In the data rows, 128 means zero.
Some points, one per row:
[144 226 113 135  99 100 118 112]
[ 92  72 133 175 127 127 144 122]
[188 115  92 121 111 162 128 103]
[128 137 179 151 105  91  81 130]
[167 104 137 121 156 153  33 132]
[125 137  72 141 136 137 146 153]
[ 65 172 136 145 140 136  99 125]
[142 125 113  71 204 163 112 117]
[ 94 121 183 146 103  97 145 114]
[131  86 139 169 155  55 160 132]
[115 100 181 133 120 143  73 117]
[179 162 147 134 111  51 132 129]
[117 114 125  99 142  98 154 218]
[144 149  94 107 151 133  85 194]
[136 146  99 171  97 110 126 137]
Then 14 other points, each followed by its number:
[130 127 119 105 122 181 113 116] 0
[106 134 114 116 125 178 125 118] 1
[100 123 144 131  88 156 121 139] 2
[149 151 150  72 138 148  86 143] 3
[109  85 128  96 140 153 137 187] 4
[146 178  84 110 161 154 157  51] 5
[121 197 112 110 102 117 130 172] 6
[172  88 101 108 120 155 119 168] 7
[ 85 151 117 125 122 140 121 180] 8
[ 70 208 134 128 130 113 132 128] 9
[126 139  75 148 162 154 108 115] 10
[ 84 161 113  98 169 160 120 139] 11
[138 114 111  85 141 167 126 157] 12
[115 131 143 175  91 107 159  75] 13
Which of these numbered points is nearest to each point below, ignoring the direction in which the first points spread most? Its number follows each.
[136 191  77 134 137 139 153  75] > 5
[162 131  97  70 177 138 131 165] > 12
[119 114 142 135  88  97 218 115] > 12
[119 156 149  64 152 148 122 137] > 3
[ 64 206 140 121 148 103 142 128] > 9
[164 173 110  66 164 133 112 150] > 3
[159  99 107 171 106  88 142 151] > 7
[180 179 128  73 118 144 129  94] > 3
Here are 14 other points, each followed by its number:
[ 69 187 137 147 131 115 109 133] 0
[101  96 105 115 152 156 126 183] 1
[141 100 103  84 161 139 138 195] 2
[144  30 155 170 127 114 125 112] 3
[142  99 120 150 109  75 170 177] 4
[127 205 135 100 146 153 124  33] 5
[191 119 121 117  94 156  88 124] 6
[105 116 161 177 116 115  97  94] 7
[136 115 127 179 149  67 106 146] 8
[142 135 111 113 124 174  86 132] 9
[115 108 159 171 120  70 146 120] 10
[111  99 142  93 147 156  98 178] 11
[110 137 149 134 129 161  57 115] 12
[ 74 157 141 159 110 116 125 132] 13
The same question for these:
[131 115 131  70 176 168 116 128] > 10
[191 153 145 119 117 128 151   0] > 5
[ 95 148 103 120 127 158 126 158] > 13
[143  30 116 159 130 146 146 121] > 3
[108  89 148  92 150 100 228 135] > 2
[107  74 166 146 105 132 108 152] > 11
[107 123 138  90 118 155 133 169] > 11
[132 130  90 134 134 171 106 121] > 9
